First come named moves, each a turn or a mirror, each shown by rows before and after it. For each pair of rows after them, which moves, in which order, take the first row to the second? The first pair is done for you.
Deviz:
[ 0.14 -0.32  2.38  1.28  0.55 -2.45 -1.44 -0.38 -0.36 -1.20  1.70 -0.94
  0.13  0.71  0.14  0.17 -2.48  1.53  2.18 -2.68 -1.39  0.94  0.55 -1.70
  0.64  1.00  0.21 -1.44 -1.70  1.89 -1.24 -1.21 -1.45] => [ 0.34 -0.47  2.31  1.32  0.26 -2.79 -0.09 -0.99 -0.44 -0.48  1.33 -0.50
 -0.04  1.17 -0.02  0.05 -2.37  1.97  2.61 -3.37 -1.38  0.02  0.09 -1.68
  0.15  1.51  0.52 -0.44 -1.01  2.00 -0.55 -0.76 -1.49]
[ 1.58 -1.22  1.50 -0.77  1.09 -0.05  3.05 -2.00  0.61  0.27  0.02  3.84
 -2.02  0.68  0.31 -1.60  0.68  2.47  2.56  1.21 -0.44 -0.47 -1.67 -1.55
 -2.35 -0.16 -0.15 -0.40 -0.82  0.20  0.67 -1.81 -1.71] => [ 0.85 -0.88  1.47 -0.72  1.99  0.86 -0.51 -0.20  0.60 -0.87  1.25  2.61
 -1.16 -0.71  0.77 -1.67  0.37  1.65  1.66  2.92 -0.29  1.83 -0.62 -1.47
 -1.43 -0.98 -1.04 -2.80 -2.57 -0.23 -1.11 -2.97 -1.82]
[ 2.08 -0.76  0.13 -1.19  1.80 -0.01  0.29  1.39  0.10 -2.14  0.88  0.66
  1.48 -0.90  1.50 -1.26  0.02  0.65  1.18  1.43 -0.49  2.36  0.12 -1.05
  0.04 -1.03 -2.05 -2.86 -3.06  0.10 -0.09 -2.21 -1.20] => [ 2.86 -1.13  0.26 -1.22  0.55 -1.27  4.52 -0.71  0.02 -0.66 -0.57  1.99
  0.47  0.79  1.06 -1.23  0.33  1.72  2.41 -0.75 -0.59 -0.48 -1.09 -1.10
 -1.15  0.09 -1.02 -0.10 -0.91  0.48  1.97 -0.81 -1.14]
nefaf:
[-1.75 -1.08  0.77 -0.67 -0.82 -1.11 -3.58 -1.43  0.42 -0.32  0.73 -2.00
 -2.86 -3.55  1.11  1.03  0.90  2.60 -1.20 -2.70 -1.75  2.01 -0.90  0.51
 -0.58  1.38  1.30  3.98  2.30  2.61  0.68 -0.99  1.23] => [-1.20 -1.28  0.54 -0.92 -1.14 -1.38 -2.22 -1.87  0.46  0.00  0.24 -1.60
 -2.89 -3.12  1.04  0.90  1.03  2.82 -0.92 -2.92 -1.62  1.24 -1.38  0.50
 -1.05  1.69  1.38  4.50  2.49  2.74  1.48 -0.68  1.16]
[ 0.77 -1.13  1.50 -0.04 -0.42 -2.08  0.48 -0.28 -0.66 -0.18  0.92 -1.76
 -0.95 -0.17  0.46 -0.23  0.27  0.43  0.25 -0.59 -2.07  1.10 -1.55  0.28
  0.08  1.84 -1.06  0.56 -1.47  0.06 -0.65  0.84 -1.98] => [ 0.03 -0.83  1.57  0.23  0.06 -1.41 -1.03  0.13 -0.75 -0.31  1.63 -2.39
 -1.54 -0.76  0.41 -0.15 -0.19  0.33  0.05 -1.10 -1.95  1.71 -0.80  0.18
  0.55  0.98 -0.57 -0.49 -1.50 -0.37 -1.27  0.41 -1.75]
[ 0.49  0.23 -1.56 -0.12 -1.72  1.35  1.79  2.04 -1.05  2.16 -2.20  1.22
 -1.90  1.56  2.05  1.73 -0.04 -0.17  0.18 -1.51 -0.41  1.09 -1.42 -0.35
  3.12  1.30  3.70  0.27 -2.86  0.02  0.69  0.46  1.96] => [ 0.61 -0.14 -1.47 -0.14 -1.88  0.45  2.05  2.22 -1.00  1.75 -2.43  1.26
 -1.14  1.75  2.31  1.80  0.54 -0.46  0.31 -0.47 -0.78  1.41 -1.97 -0.10
  3.09  1.96  2.79  0.63 -3.37  0.52  0.42  0.66  1.49]
[-1.59 -0.46  1.38 -0.38  0.05 -0.96 -3.47  1.41  0.01 -2.15  1.74 -3.94
  1.33 -1.50  0.85  1.58  0.40 -1.41 -0.02  2.63 -2.38  3.35  0.89  0.10
  1.38  0.24 -0.45 -2.07 -3.39  1.35 -2.91 -1.33 -1.02] => [-2.36  0.22  0.95 -0.16  0.70  2.07 -3.31  0.10 -0.75  0.01  2.60 -3.95
 -2.05 -1.80  0.27  1.21 -1.91  0.13  0.24 -2.40 -0.88  1.59  2.74 -0.60
  0.99 -2.67  3.53 -2.67 -0.67 -0.96 -1.07 -1.66  0.97]
Meze:
[ 1.14 -0.77 -2.84 -2.51 -1.91  1.11  2.01 -0.42  0.01  0.12 -1.41  2.53
  0.14  0.94 -0.20  1.75 -0.15 -3.16 -0.80  4.39  1.47 -2.57 -1.02 -0.93
 -1.61  1.53 -1.41  2.41 -0.11  3.57  2.39  0.04 -1.61] => [ 1.74 -1.02 -1.77 -1.52 -2.07 -1.11  1.83 -0.33  0.47 -0.91 -0.99  2.18
  0.35  0.89  0.47  1.71 -0.02 -2.55  0.27  4.33 -0.05 -1.37 -1.68 -1.29
 -1.51  2.49 -2.16  2.16 -0.50  4.81  1.13 -0.19 -3.11]
[-3.43  3.26 -1.34  3.43 -0.78 -0.99 -3.55 -3.00 -2.46  0.23  0.14 -0.04
 -2.45 -1.56 -0.89  0.58 -0.25  0.63  0.93 -1.06 -1.71  1.29  0.01 -0.14
  2.40  4.04  2.21  2.32  2.07 -2.51 -1.04  1.67 -0.99] => [-3.19  3.14 -1.23  3.58 -0.48 -1.04 -4.09 -2.73 -2.35 -0.11  0.55 -0.26
 -2.27 -1.89 -0.55  0.50 -0.44  0.86  1.01 -1.25 -1.94  1.90  0.16 -0.22
  2.47  3.96  1.97  1.73  1.54 -2.46 -1.51  1.29 -1.33]
[ 2.55  0.02  2.70  0.37  2.24 -0.75  1.85 -3.02  1.69 -4.18  1.78  2.58
 -0.45 -0.71  2.47 -0.28  1.26  4.09  2.78 -0.39 -0.20 -0.35 -1.12 -2.66
 -2.01 -0.02 -1.84  0.77 -1.35 -0.72  2.22 -2.96 -1.60] => [ 2.44  0.11  2.06 -0.08  2.97  0.83  0.88 -2.62  1.34 -4.05  2.24  2.66
 -0.53 -1.30  2.52 -0.47  0.64  3.89  2.22 -0.42  0.73 -0.13 -0.34 -2.89
 -1.93 -1.22 -1.55 -0.38 -1.80 -1.67  2.44 -3.59 -0.97]
[-0.61  0.07  1.78  2.81 -0.48 -5.28 -2.38 -0.11 -0.11 -0.77  1.05 -1.10
 -0.15 -0.61  2.04  0.99  0.32  1.05 -0.51  0.71 -3.89  1.87 -1.02  0.40
  1.52  1.83 -1.81  1.61  0.25  2.09 -2.81 -0.58 -2.89] => [-0.55  0.13  1.04  2.17  1.21 -2.45 -4.90  1.08 -0.46 -1.09  2.44 -1.15
 -0.39 -2.10  2.43  0.45 -1.13  1.19 -1.18  0.62 -2.79  3.19  0.77 -0.09
  1.95 -0.66 -1.41 -1.24 -1.02  0.26 -2.88 -2.30 -2.33]
Now pairs of rows:
(two moves a pair)
[ 2.49 -1.20 -1.67  0.66  3.60  0.88 -0.25  1.98 -0.17  0.50 -4.40  0.37
  2.89  0.66 -1.05  0.22  1.87 -2.41 -3.63  1.09  0.01  2.29  0.88 -0.02
 -0.61 -2.52 -3.75 -0.68 -2.65 -2.37  0.60  0.71  0.53] => [ 1.46 -0.88 -1.75  0.94  3.54  1.62 -1.26  2.08 -0.32  1.02 -4.27 -0.25
  2.48  0.45 -1.47  0.42  1.60 -2.84 -4.12  0.75  0.31  2.29  1.33  0.13
 -0.33 -2.95 -3.07 -0.96 -2.00 -2.85  0.46  0.70  1.23]
Meze then nefaf
[-1.85  3.22 -1.56  1.37 -1.99  0.86 -3.98 -2.25 -0.50 -0.67 -2.85 -1.46
  0.29 -0.84  0.01  2.15  1.48 -1.36 -1.02  3.38  0.93 -0.97  0.97 -0.42
  1.31  1.26  1.41 -1.34  0.95 -0.79 -1.26  2.21  1.72] => [-2.09  3.44 -1.30  1.64 -2.09  0.79 -3.63 -2.79 -0.57 -0.18 -2.83 -1.59
 -0.65 -0.61 -0.18  2.13  1.10 -0.83 -0.56  1.93  0.80 -1.71  1.05 -0.45
  1.10  1.01  2.27 -1.08  2.02 -0.76 -1.02  2.51  1.89]
Meze then nefaf
[ 1.60 -2.76 -1.03  0.44  2.67  0.30  1.46  2.35  1.39 -0.25 -0.34  1.76
 -0.26 -0.41  1.11 -0.18 -1.54  0.38  1.27  0.87  1.48  1.27 -3.01 -0.13
 -1.27  1.29 -1.38 -1.73 -1.76  0.94 -0.57 -0.42  0.14] => [ 1.16 -2.54 -1.47  0.35  3.04  1.58  0.45  2.61  1.25 -0.17 -0.13  1.71
 -0.59 -0.77  0.92 -0.31 -1.89 -0.05  0.72  0.73  2.21  1.30 -2.27 -0.27
 -1.06  0.41 -0.75 -2.39 -1.85  0.22 -0.50 -0.90  0.59]
Meze then nefaf
[-4.25  1.20  0.04  0.76  0.86 -1.72  0.06 -1.13 -0.54  0.17 -1.65 -3.44
 -0.37  0.01 -1.36  2.01 -0.99 -0.41 -3.05  2.12  1.67 -0.71  0.29 -0.17
  1.06  2.51 -0.10  1.45 -2.45 -1.77 -1.93  1.10  2.49] => [-4.01  1.14 -0.05  0.59  1.00 -1.08  1.30 -1.82 -0.86  1.20 -1.89 -3.01
 -1.21  0.25 -1.49  1.87 -1.55  0.23 -2.69  0.41  2.09 -1.95  0.48 -0.47
  0.65  2.04  1.12  1.81 -1.30 -2.36 -0.91  1.28  3.02]
nefaf then nefaf
[ 0.77 -2.26  0.59 -0.29 -3.45 -2.28 -0.30 -0.07  0.85  0.28 -0.85  0.45
  2.03  0.07  0.89 -0.21  3.08 -1.75  0.06  2.42 -1.02  0.51 -0.42  0.43
  2.53  3.07 -2.94  0.13  0.69  2.08 -0.31  0.69 -2.38] => [ 1.13 -2.16  0.13 -0.71 -1.53  0.38 -3.29  1.43  0.50 -0.54  0.95  0.21
  1.89 -1.72  1.72 -0.83  1.56 -1.55 -0.44  2.18 -0.16  2.42  1.45 -0.23
  3.01  0.34 -2.67 -3.19 -1.05  0.51 -0.84 -1.28 -1.96]
Meze then Meze
